[ -2  24  28 -14  15   9  13] Out: -14, 28
[  6  30  26  -1 -23] Out: 26, 30
[ 34 -10  24  -8  29  -4 -21] Out: -8, 34
[ 17  14   4  32 -16] Out: 4, 32
[-19   8  -8  -7  13  36  17] Out: -7, 36
[ 16  -4  12 -16  28  13  23] Out: -16, 28
[-2 34 18  6 22] Out: 18, 34
[ 23 -33 -15  -1  -8   6   4] Out: -1, 23
[ 29   0  32   1   2  11 -30] Out: 1, 32
[  6 -10  16  -4   0  35   2] Out: -4, 35
---
Q:
[[ -2 -34  -9  21  10]
 [ 11  15 -14   0 -20]
 [ 34  24 -21  24 -17]]
A: 11

Q:
[[  4 -25   5 -15   7 -17  12]
 [  8 -26   0 -13   7 -12  17]
 [ -6 -17  15 -16   6 -23  -2]]
A: 8

Q:
[[  9   3 -26   5   5]
 [ -3   7  -2  11   2]
 [-11   8 -22  11   5]]
A: -3

Q:
[[-23  -1 -15  -1  -2 -15]
 [-33  -1 -21  -2  -3 -21]
 [-31  -1 -20  -2  -3 -20]]
A: -33

Q:
[[ -9   9  -2  -5   0]
 [ 25  -5  -2  -9  -7]
 [ -3 -11 -23  -4 -13]]
A: 25

Q:
[[ 24 -16 -31 -27  35]
 [-10   5 -10  -8 -16]
 [-22  28  10  14 -22]]
A: -10

Q:
[[-21   5  11  12 -28 -22]
 [ 13 -27 -32 -25 -19  -9]
 [-13 -17   1   7 -16 -14]]
A: 13

Q:
[[  5   9  -8 -10   9  -9]
 [  6  30  -1  -5  -7 -10]
 [  5  -3   8  -4   1  -7]]
A: 6

Q:
[[-14  21 -10   4  11  -2  -3]
 [  0  -2   2  -4  11   5 -27]
 [ -1   4 -21  17 -18   0 -22]]
A: 0
---
[-35  -2  -2   3  12   6  16]
-35, 16

[[ -8 -19  -1 -13]
 [-11   3   2 -14]
 [  3 -18 -26  11]]
-8, 11

[ 10  27  -9 -24]
10, -24

[[  5   9   4   3 -24   5]
 [  8   2   6   5 -29  -8]]
5, -8

[-17  25   6  11 -18  -6]
-17, -6

[ 25  15 -23  23]
25, 23

[ 22 -19 -26  -8  16 -34]
22, -34
---
[[5, -15, -9, -11, -17, 18, 17], [30, -6, -4, 26, 6, 8, -15], [-2, -13, 1, 5, 13, 2, -35]]
13
[-30, -33, -3, 10, -8, 16, 6]
-8
[[-6, 7, 0, -7], [-3, 2, 31, 9], [-15, 15, -4, 6]]
15
[19, 0, 14, -13, 25, -29]
-13
[3, 2, 30, 6, 1, -7, 3]
1
[[-10, 3, -27, 13], [29, 27, 6, -12]]
27
---
Input: ((-24, 7, -14, -11, -1, -11), (-25, 11, -10, -6, 2, -11), (-21, 7, -14, -13, -9, -12))
Output: -9
Input: ((11, 16, 16, -11), (32, 3, 15, 5), (4, -2, 3, 24))
Output: 3
Input: ((5, 17, -4, -7, -3, -2), (29, -19, 17, -21, 8, -26), (12, 5, 6, -22, -4, -26))
Output: -4
Input: ((-19, 7, -14, 29, 15, 5), (12, -13, 18, -7, -4, 35), (14, 13, 26, 2, 21, 10))
Output: 21
Input: ((14, -3, 16, 13, 15, -29), (-12, -2, -18, -11, -20, -19), (-5, -1, -8, -4, -9, -17))
Output: -9
Input: ((-10, -1, 29, 5, 4, 2, 14), (12, 22, -23, 8, 18, 0, 7), (-8, -7, -4, -1, -1, 5, 1))
Output: 5
Input: ((6, -27, 2, -9, -14), (-4, -19, 5, 1, -17), (-9, -8, -11, 8, 4))
Output: 8
Input: ((-1, 4, -15, -34, 6, 34, -3), (-15, 7, -34, -4, 2, -23, -18), (23, 7, -8, 6, -3, -20, -2))
Output: -20
---
[[-31  24  16 -10]
 [-22  18   9  -3]
 [-34  33  27 -24]] ans = 16

[[ 25  27   4  -7 -15 -15]
 [  0 -10  -4   3   6   4]
 [ 22  -3   6  -7 -35 -19]] ans = -15

[[  6  -6  -5  15  -2]
 [-10  -5 -10  28  -3]
 [ 12  11  13 -27  -2]] ans = 15

[[ 34  35  13 -18]
 [  5 -31 -14 -27]
 [ 34   3 -20  33]] ans = 13

[[ 16 -34   0  -9  15]
 [ 20  18  13 -12  27]
 [ 21  23   1 -14  20]] ans = -9

[[-17 -11   6  22  28  21   6]
 [ -4 -18 -31 -35 -26  -8   6]
 [ 13   6 -11 -27 -30 -22  -7]] ans = 21
---
[[119, 4, 186, 4], [88, 12, 186, 12], [23, 204, 97, 204]] -> 12
[[5, 5, 2, 4, 5, 2], [6, 7, 7, 7, 6, 8]] -> 4
[[143, 176, 166, 141, 111], [58, 126, 115, 104, 92], [200, 136, 131, 113, 150]] -> 115
[[217, 166, 176, 203, 200, 134, 69], [199, 50, 161, 66, 188, 98, 157], [12, 66, 192, 158, 123, 108, 51]] -> 188
[[82, 43, 71, 29, 8, 61, 33], [55, 68, 36, 53, 96, 60, 23]] -> 8
[[75, 340, 131, 38, 243], [916, 237, 889, 644, 962], [288, 254, 521, 236, 445]] -> 889
